One vector is turned by the same rotation once a tick. Each row is the vector after some number of ticks, and that number follows the row.
The counts run from 0 to 155.
[-40  15 -22   1  13  -7   3  34   0 -11 -19 -20 -14   9  -8  47 -10  13
  12  25  13  14   8  26   4 -17 -10 -12 -24  22  10 -36 -38   9 -11  35
 -14  -1  24  13 -16   5  17  -5  15 -41  28  10 -19  15 -41   3  30   2
 -15  24  -6  18 -33  -1 -16  -7 -19   1  20   8] -> 40
[-24 -11  -8  -7  13  15   7  25  -2  -7  -2  11 -20  15 -10  40 -30   4
   6  25  25  25 -17  -5 -11  -3 -12 -15   8   9   0 -37 -48  32 -10  42
 -38   8  30  14 -10  26   7  10  20 -39  19 -19 -17  23  -9  -8  25  -4
 -14  16  12 -11 -27   4 -16   3  -7  12  -4   7] -> 150
[-15 -25 -35  -9  12 -23   8  18  11   8 -26 -32 -30  30  -6  24  -4  -4
 -30  -1  42  19   4  -3  -3 -14  14  -5   1   7  26 -35 -48   4  -6  29
 -19 -30  35  -9   1 -11  -3  10 -12 -43  12  -7  -9  -4 -24   2  10 -11
  17  28 -12   2 -29  19 -10  -7 -19  12  17 -11] -> 35
[-21  12  -2  -2   1 -11  18  22  -8  -9  -3  18 -36   0  -8  33  -5   2
  -9  24  27  30 -23   0  -9  -2  -1 -22   7   4   1 -25 -23  31 -36  21
 -36  -3  20  27 -11  14   5  -8  34 -29  28 -21 -18  50 -34 -12  11 -24
 -24  -2   9  15 -11 -18 -29   4   7  18   7  11] -> 11
[-36 -14 -33   6  13 -26  -5  31  -2  16 -30   4 -25  27  14  52  -8   3
   8  17  25  -1 -21  15   1 -13   2 -19 -17  -5  23 -37  -9  10 -17  32
  -3 -10  37  10 -36  -5   6  18   6 -17  35 -36   7   9 -23  -2  24 -14
  -7   3 -26   4 -29   1 -26  15  -1  17  17   3] -> 44
[-37  -7 -57   9  23 -21  -6  21  -2  26 -18  -2  -8  18  24  33  13  -6
  14  -8  16  14   2 -22  -6 -23  -3  -4  10  -9  16 -14 -20  20 -17  24
 -16 -24  53   9   9  -4   1  15  15 -45   5   6   7 -14 -38  -6  17   1
  12  27 -31  -4 -23  12 -30 -19   9   6  -8 -12] -> 74
[-28  14 -27 -18   2  -4   1  25  18 -13 -20  -8 -11  29 -16  45 -19  -8
  -8  18   2  19  -9  19 -23 -11   2  -3   1  24  22 -29  10  13 -27   2
  -5   0  38  19 -24  20   2   8  30 -29  50 -40 -28  28  -1 -10 -11  -6
  -1   4 -26   4 -22   4 -23  10 -24   0  24  11] -> 48
[-17 -26 -42   8  24 -17   9  13  -6  -1  -9  -8  -3   7  19  24 -13   0
  15   4  36   4  -9 -25 -17 -10  -3 -13  -5   0  18 -38 -44   2  -5  12
 -29  -6  45   7  23   2  10  22  -9 -31   9 -28  15 -14 -40  -3  36 -24
  11  41 -11  -8 -30  -1 -23 -21 -21   9  -4  11] -> 144
[-22 -17  -4 -12  11  14   3  28   2   0   0  11 -29  25 -13  44 -26  -9
   1  21  30  17 -23 -10  -7  -3  -7 -21  10   0   2 -37 -43  33 -14  46
 -39  -4  35   9 -14  17   4   7  14 -44  19 -23 -14  17 -13  -6  30  -8
 -11  10  13 -16 -28  12 -20  11  -2  15  -3   2] -> 151
[-17  -1 -58   1  11 -32  -2  15  16   2 -40 -22 -23  -1  -8  29  26 -22
  -7 -27  22   9 -11 -16 -17   0  23  -6  -5  -4  11 -13  -9  14 -27   1
  -5 -27  34   3  -3   7  28  13   6 -29  35 -30 -21  -5 -36  -4   0 -13
  18  -7 -26   8  -7  22 -39  -6 -22  -2  25   1] -> 55
[-12 -14 -15 -13  -3   1  -1  35  27 -10 -34 -22 -33  37  -4  20 -30 -30
 -25   7  30  16 -10  -5  -6 -19  -4 -13  14  -6  11 -26 -25  14 -14  24
 -21 -10  42   3  -1   2 -10   2   6 -25  41 -36 -21  -1 -39  -3  16 -20
   9  17 -11  -5  -5  29 -22   0  -8  -4  10  16] -> 155
[-32   2 -34 -18   2  -9   0  28  20  -6 -30 -10  -6  32  -3  42 -19  -6
 -13  22   8  15  -9  19 -25 -20   5  -7  -3  16  26 -29  12  11 -25   5
  -7  -2  40  17 -28  14   3  13  20 -18  51 -53 -16  21  -7  -7  -7 -10
   4   8 -27   3 -19   3 -21  16 -23   5  18   6] -> 47
[  3  10 -31   4   6 -21  17  16  14 -24 -22 -18 -16  -4 -12  23  10  -6
  -1   0  16  29 -16 -19 -35 -24 -15  13 -18  -7   6 -17  -8   8 -33 -11
 -25   7   3  20   8  26  39  -1  27 -29  40 -30   2  14 -52 -24   8 -21
  -1   9 -21   5 -18 -21 -30 -18 -26  -3  -1  30] -> 127
[  2  -2 -13 -19  -5 -28  13  15   6 -13 -18  -3 -39  19  -9  25   6 -25
 -37   5  44  20 -22 -19 -15   1  16 -13  11 -20  15 -30 -10  -3 -36  11
 -32 -34  27  28  -9  -8 -10   1  10 -13  31 -41 -16  17 -33 -12  -5 -35
   0   5 -13   6  -7   1 -20   8  12  21  17   6] -> 15
[  1 -20 -54  -3  26 -42   1  -3 -11  -9 -11  16  -6   1   7  30  24   4
  12  19  39  13 -26 -24  -8  -6  12  -3  -4   2   7 -29 -24  -9 -26   2
 -16 -35  17  18   3   2  20  18   2 -24  11 -21 -12  -2 -50  -8  26 -18
  -3  16 -32   0 -23  -3 -17  -8   4  31  31   2] -> 24
[ 14 -18 -23   4   1 -38  -4  21 -19 -14   3   6 -34 -15 -32  41   5  -4
   6  14  40  22 -43 -24 -19   2  -1  -2   1 -16  -6 -27 -13  18 -28  14
 -46 -32   7  16  -5  25  27  14  15 -20  12 -33   1  -3 -13  -7  25 -23
 -19   2  -4 -14 -24 -12 -22  -3  -4  27   7   2] -> 132
[-16  11 -22   1 -15 -33  11  24  10   8  -8 -22 -31  40   1  31 -37  -3
 -20  15  15  18 -19  -2 -24 -24 -14 -11  -1  -1  25 -27  -7  15 -20   6
 -25   5  27  26  -4   4 -12  18  28 -19  26 -33  17  22  -6  -8  -2 -33
   2  33 -36 -10 -18 -26 -26   6 -16   0 -11   8] -> 116
[-26  28 -40 -16   4 -20   2  21  -5 -11   5 -28  10   9 -15  47 -11  -6
   2   2   7  31  22  -2 -18  -9   3   2   8  21   0 -25 -14  14 -10  19
 -38 -28  45  30  13  16  -7  18  36 -40   4  10 -24  -5 -13   9 -19   9
  -1  39 -21  -5 -21  11 -16 -10 -15 -12  11 -12] -> 69
[-24  13 -13  -3  -1 -11  27  22   7 -12 -13   3 -20   5   8  17 -12   7
  -4  25  18  36 -15   5 -14 -22  -6 -19   3  18  10 -19 -24  31 -33   9
 -35  13  18  25   3  10   2  -2  38 -28  34 -28 -13  52 -51 -16   5 -22
 -17   7  -3  22 -10 -18 -27  -8  -9   4   0  21] -> 9
[-15  20 -15 -23  -5  -3  11  20  14 -17  12  -4 -11  26 -10  30 -40 -14
   6  21   8  18  -8 -12  -4  -9  -1 -17  16  22  -4 -33 -46  24  -4  26
 -37  -7  30  23  19  24 -15   8  35 -44  16  10 -28  12 -30   8  17 -13
  -5  33 -16 -10 -14  17 -20 -10 -12  -9  12  10] -> 0
[-24  -6 -35   4   2 -23  20  16  19   4 -25   2 -25  22  34   7 -13  -3
  -4   5  26  12 -18 -13  -3 -31  -3 -20   9   3  18 -14 -32  24 -22  11
 -17   8  36   5  18  -3   0   6  14 -28  33 -28   4  25 -66  -6  20 -31
   5  21 -26   9  -3   3 -32 -16  -4  -3  -1  18] -> 6
[-23  19 -42 -24  -4 -27  -1  17   2 -10  -6 -35   9  12 -11  42 -14  -8
  -5   2   7  33  24   3 -24 -11   3   3   5  17  -1 -23 -10  11  -5   9
 -44 -27  44  29  11  12 -10  21  33 -34   9  -5 -23  -3  -5   6 -23   6
   5  39 -24  -8 -17   6 -14  -4 -19 -12   5 -14] -> 68
[  4  17 -20 -28  -2 -27  14  15  18 -30 -20 -23 -20  17 -10  27   4 -24
 -34   8  39  25  -1 -14 -25 -12   9  -5   5  -3  12 -24  -4 -15 -29  -3
 -29 -26  28  28   5   3  -2  -4  16 -17  40 -35 -27  15 -44 -10 -13 -27
   5  14 -19  13  -7  -1 -12  -4  -4   5  25  13] -> 17
[-18   7 -57  -6   5 -36  10  12   6 -14 -34 -26   3 -23 -10  29  22  -4
   7 -10  15  31   6  12 -19  -9   4   3 -26  24  -3 -16  -4  27 -22   0
 -24 -14  18  13   4  18  36  11  29 -23  33 -21 -30  16 -40  -2  -5   9
  -3  -1 -13  23  -7  -2 -27 -10 -34  -5  10   7] -> 58
[-23  16 -18   0   4  -8   5  23   7  -1   4  10 -28  22  -5  25 -18 -16
  15  11  14   9 -17 -24   7  -6   4 -20  21   8   0 -31 -50  31  -8  35
 -21 -13  33  17  12  14  -7   2  26 -49  16  22 -20   7 -46  11  31 -20
  -3  25 -21 -14 -15  19 -31 -10   4  -2  21   4] -> 2
[  1 -29 -57 -11  19 -48   7  -2  -7  -6 -14  15   2   3  15  23  15   3
   6  21  42  10 -24 -20 -14 -11   7   4 -10   6  15 -31 -17  -5 -24  -2
 -20 -33  22   9   8   1  13  21  -2 -22  14 -34  -8   4 -49 -11  22 -14
   5  21 -38   3 -25  -8 -13  -7  -3  28  27   0] -> 25
[-20   0 -47   0   5 -45  -3  15 -20   0  -9  -1 -11 -32 -13  50  21   0
  15   2  18  24 -10   8  -7   9   6  -7 -24  11 -19 -24 -13  34 -18  25
 -49 -28  18  15  -8  21  32  19  34 -22  10 -10 -23  11 -17   5   1  10
 -23  -2   0   9 -11  -8 -28   3 -11  14  13 -14] -> 61
[ -4  27 -31 -12  19 -23   6   7  -9 -32   5  10 -10  -5 -23  39  18  -8
  15  24  26  15  -7 -19  -6   1  11  -4  -3  13  -2 -30 -24  -6 -28   3
 -20 -35  12  34   8  14  20  -2  22 -37  21   7 -38   5 -54  -3  24 -15
 -18  15 -20   8 -21  -1 -11 -10   6  16  45  12] -> 21
[-38  -7 -50   1  16  -8   0  18  10  11 -30 -11  -2  18  24  31  -2   5
   3  11   9  38   8   1 -22 -40 -24   4  -2   9  14  -2  -7  28 -22  13
 -28   3  39  11   5   7   5   7  28 -39  23 -14   6  21 -38 -20  -3  16
   7  26 -18  10 -23 -12 -20 -21 -10   3 -29   1] -> 77
[  0  32 -23 -30   4 -23  14   8   8 -45  -5 -12  -7   1 -29  31   8 -13
 -11  19  24  27   6 -13 -12  -5   2   0  -4  15   0 -28 -15 -14 -30  -5
 -26 -23  16  34   9  13  11  -4  27 -30  28  -9 -43  13 -53  -4   2 -21
  -8  20 -20  17 -13  -3 -11 -10  -3   1  38  18] -> 19
[ 14 -22 -27 -15  -5 -43  -5  18   5 -23  -8 -24 -19   2 -28  28 -18 -14
 -16   7  49  25 -19 -16 -26 -10  -2   5   7  -6   5 -31  -5  -2 -20  -8
 -42 -37  23  17  14  15   6  17   6 -13  11 -54  -5 -15  -6  -3   4 -27
   1  29 -22 -16 -18  -3 -15  -7 -19  13  11   2] -> 135
[-15  -1 -32 -11  -8 -12 -20  31  22   0 -39 -26 -51  30 -16  39   0 -24
 -33   5  26  22   2  -9 -21 -14 -14  -8  10 -22  11   0  -1   9 -36   6
 -23 -30  44  17 -11  -6  -4  -9  15 -20  28 -26  -5  -8 -18 -19   1 -11
  11   5 -20   0  -4   3 -24  -3  13   8  -3  -2] -> 85
[  3  12 -51 -26  -6 -13  -4 -12  -3  -1   2   0 -22   8 -36  46  -9  -2
 -11  23   8  21 -11 -25 -33  19  -5 -11  -2  27  -7 -17 -41  27 -11   2
 -44 -17  12  30   4  30  18  15  34 -31   8   7 -25  17  17 -13  12   6
   0   7 -22 -11 -13 -18 -20   6 -16  19  -4 -18] -> 100
[-13   3 -28  11  17 -12  -2  21 -18 -20  16  -7 -10  -5 -23  37  -4   3
  20   6  32   7  -4 -30 -10  12   0 -12  10  11   2 -39 -52   4  -6  13
 -28 -21  37  18  24  20  17  13   6 -41  -1   8  -6 -20 -26  10  36 -22
  -7  36  -5 -11 -29   7 -19 -21 -14   5  11   2] -> 141
[ -9  27 -15  21  13  -5   8  25   6   2   0  -2 -45  26 -29  35  12 -20
  -5  -8  14   9 -29 -36 -22   4   5  -9  15 -20  15 -20 -26  10 -33  14
  -7 -11  23  26  -1  10  16  -5  21 -49  27   5   3   5 -24  -7  21 -36
   2   4 -25 -11 -22  -1 -42  -7   5   6  17  13] -> 122
[  0 -28 -54 -18  18 -46   7  -6  -2  -7 -11   3   3   1  16  20   1  11
   1  25  41  25 -13 -14 -21 -22   4   4  -8  20  16 -27 -15  -1 -26  -7
 -24 -25  21   8  11   3  13  27  -1 -25  22 -43 -10  12 -33  -7   8 -12
   3  25 -40   5 -25 -10 -11 -12 -17  28  18   0] -> 26
[  1   3 -20 -26   0 -25  12  13  14 -20 -22 -17 -29  19  -7  24   4 -23
 -38   4  44  22 -12 -20 -22  -9  12  -9   6 -15  12 -25  -5 -11 -36   2
 -34 -29  33  25  -2  -7  -6   2  11 -17  34 -43 -22  16 -38 -12 -10 -32
   5  10 -16  10  -1   4 -17   0   2   9  23   7] -> 16
